a =
[[132, 139, 113, 122, 134, 131, 125, 113],
[127, 123, 129, 121, 134, 44, 108, 124],
[129, 124, 139, 125, 113, 95, 118, 137],
[133, 123, 112, 120, 127, 146, 146, 128],
[130, 108, 133, 130, 139, 85, 117, 129],
[126, 123, 131, 128, 123, 111, 143, 129],
[127, 141, 105, 132, 116, 155, 141, 159],
[126, 125, 126, 127, 128, 111, 118, 147],
[129, 119, 143, 117, 125, 95, 116, 126],
[127, 125, 137, 144, 131, 160, 120, 104],
[133, 125, 118, 123, 141, 100, 137, 138],
[129, 122, 144, 136, 123, 121, 117, 161],
[123, 128, 139, 125, 145, 137, 129, 120],
[131, 133, 116, 123, 121, 132, 144, 129],
[128, 132, 129, 135, 123, 194, 126, 128]]
a[0][0]: 132
a[-11][-4]: 139
a[:, -8]: [132, 127, 129, 133, 130, 126, 127, 126, 129, 127, 133, 129, 123, 131, 128]
a[-5][-6]: 118
a[-6][-6]: 137
a[:, 1]: [139, 123, 124, 123, 108, 123, 141, 125, 119, 125, 125, 122, 128, 133, 132]
a[9][-2]: 120
a[-2][7]: 129
a[-12][2]: 112
a[-2][-4]: 121
a[12]: [123, 128, 139, 125, 145, 137, 129, 120]
a[14][0]: 128
a[-6][-3]: 160
a[-1]: [128, 132, 129, 135, 123, 194, 126, 128]
a[10][-4]: 141
a[-15][-1]: 113
a[4][-3]: 85
a[-8][-4]: 128
a[-15][-3]: 131
a[0][2]: 113
a[8][6]: 116
a[:, 5]: [131, 44, 95, 146, 85, 111, 155, 111, 95, 160, 100, 121, 137, 132, 194]
a[13][3]: 123
a[:, 4]: [134, 134, 113, 127, 139, 123, 116, 128, 125, 131, 141, 123, 145, 121, 123]
a[-4][4]: 123
a[-11]: [130, 108, 133, 130, 139, 85, 117, 129]
a[-3][4]: 145
a[-12][3]: 120

B = [80, 42, 99, 107, 174, 30, 161, 48, 122, 92, 208, 69, 195, 118]
B[-14]	80
B[2]	99
B[-5]	92
B[-1]	118
B[3]	107

arr =
[[118, 210, 74, 74, 118, 172, 87, 141, 77, 160, 54, 190, 136, 125],
 [147, 142, 181, 86, 56, 67, 198, 206, 100, 82, 106, 188, 185, 180],
 [64, 84, 89, 77, 169, 41, 129, 60, 205, 170, 69, 56, 152, 175]]
arr[0,0]	118
arr[2,12]	152
arr[1,11]	188
arr[2]	[64, 84, 89, 77, 169, 41, 129, 60, 205, 170, 69, 56, 152, 175]
arr[:, 11]	[190, 188, 56]
arr[:, 10]	[54, 106, 69]
arr[1]	[147, 142, 181, 86, 56, 67, 198, 206, 100, 82, 106, 188, 185, 180]
arr[1,0]	147
arr[:, 0]	[118, 147, 64]
arr[0,8]	77
arr[1,13]	180
arr[0,6]	87
arr[0,10]	54
arr[1,6]	198
arr[1,5]	67
arr[0,5]	172
arr[2,11]	56
arr[0,13]	125
arr[1,3]	86

m =
[[136, 165, 185, 120, 116, 91],
[108, 157, 157, 125, 77, 49],
[186, 99, 107, 123, 161, 131],
[131, 173, 195, 120, 109, 86],
[130, 161, 107, 123, 112, 99],
[162, 174, 116, 121, 166, 171],
[183, 119, 160, 101, 64, 113],
[126, 178, 188, 120, 106, 83],
[133, 183, 187, 119, 119, 99],
[186, 119, 161, 98, 62, 111]]
m[0, 0] => 136
m[:, 4] => [116, 77, 161, 109, 112, 166, 64, 106, 119, 62]
m[8, 2] => 187
m[3, 2] => 195
m[:, 3] => [120, 125, 123, 120, 123, 121, 101, 120, 119, 98]
m[4, 1] => 161
m[8] => [133, 183, 187, 119, 119, 99]
m[0, 2] => 185
m[7] => [126, 178, 188, 120, 106, 83]
m[:, 2] => [185, 157, 107, 195, 107, 116, 160, 188, 187, 161]
m[1, 5] => 49
m[6, 2] => 160
m[5, 1] => 174
m[:, 0] => [136, 108, 186, 131, 130, 162, 183, 126, 133, 186]
m[8, 5] => 99
m[6, 3] => 101
m[1, 3] => 125
m[4, 3] => 123
m[5, 0] => 162
m[5, 3] => 121
m[3, 3] => 120
m[8, 3] => 119
m[7, 1] => 178
m[5, 2] => 116
m[0, 1] => 165
m[4, 2] => 107
m[5, 4] => 166
m[9] => [186, 119, 161, 98, 62, 111]
m[6, 0] => 183
m[:, 1] => [165, 157, 99, 173, 161, 174, 119, 178, 183, 119]
m[1, 1] => 157

X = [179, 151, 213, 161, 230, 116, 103, 56]
X[-8] = 179
X[2] = 213
X[1] = 151
X[6] = 103

grid =
[[129, 135, 115, 168, 156, 164, 133],
[127, 138, 105, 183, 224, 176, 134],
[123, 141, 149, 166, 152, 160, 122],
[126, 136, 117, 91, 88, 93, 135],
[126, 128, 141, 70, 89, 117, 133],
[131, 128, 96, 156, 168, 183, 134]]
grid[0, 0] -> 129
grid[2, 4] -> 152
grid[2] -> [123, 141, 149, 166, 152, 160, 122]
grid[2, 5] -> 160
grid[:, 0] -> [129, 127, 123, 126, 126, 131]
grid[5, 5] -> 183
grid[2, 2] -> 149
grid[4, 0] -> 126
grid[:, 3] -> [168, 183, 166, 91, 70, 156]
grid[3] -> [126, 136, 117, 91, 88, 93, 135]
grid[3, 3] -> 91
grid[5, 6] -> 134
grid[1, 2] -> 105
grid[3, 0] -> 126
grid[0, 2] -> 115
grid[0] -> [129, 135, 115, 168, 156, 164, 133]
grid[:, 2] -> [115, 105, 149, 117, 141, 96]
grid[5, 1] -> 128
grid[3, 5] -> 93
grid[0, 4] -> 156
grid[2, 6] -> 122

A =
[[132 119 115 105 154 124]
 [138 143 112  87 132 149]
 [177 104 117  81 127 141]
 [116 128 137 119  98 123]
 [126 130 127  93  92 131]
 [ 96 140 130 146 171 120]
 [158  98 112  80 149 145]
 [121 119 129 127 127 126]
 [123 100 146 115 115 141]
 [116 119 190 163 147 141]
 [143 102 113  70 104 132]
 [117 152 135 154 141 134]
 [160  96 137  60  58 139]
 [136 118 122  94 125 131]
 [145  81 146  73  42 123]]
A[0,-6] = 132
A[5,0] = 96
A[-14] = [138, 143, 112, 87, 132, 149]
A[0] = [132, 119, 115, 105, 154, 124]
A[-4,0] = 117
A[-12,4] = 98
A[:, 0] = [132, 138, 177, 116, 126, 96, 158, 121, 123, 116, 143, 117, 160, 136, 145]
A[-1,-5] = 81
A[:, 2] = [115, 112, 117, 137, 127, 130, 112, 129, 146, 190, 113, 135, 137, 122, 146]
A[8,4] = 115
A[-9,-5] = 98
A[-15,-4] = 115
A[11,4] = 141
A[-2,1] = 118
A[8] = [123, 100, 146, 115, 115, 141]
A[-3,0] = 160
A[-2] = [136, 118, 122, 94, 125, 131]
A[5,-3] = 146
A[-3,5] = 139
A[13,5] = 131
A[-5] = [143, 102, 113, 70, 104, 132]
A[-13,-1] = 141
A[-10,1] = 140
A[-15,3] = 105
A[-10,2] = 130
A[-8,-2] = 127
A[2,4] = 127
A[:, -5] = [119, 143, 104, 128, 130, 140, 98, 119, 100, 119, 102, 152, 96, 118, 81]
A[1,-2] = 132
A[9] = [116, 119, 190, 163, 147, 141]
A[-9,-6] = 158
A[:, -1] = [124, 149, 141, 123, 131, 120, 145, 126, 141, 141, 132, 134, 139, 131, 123]
A[9,-6] = 116
A[-1,3] = 73
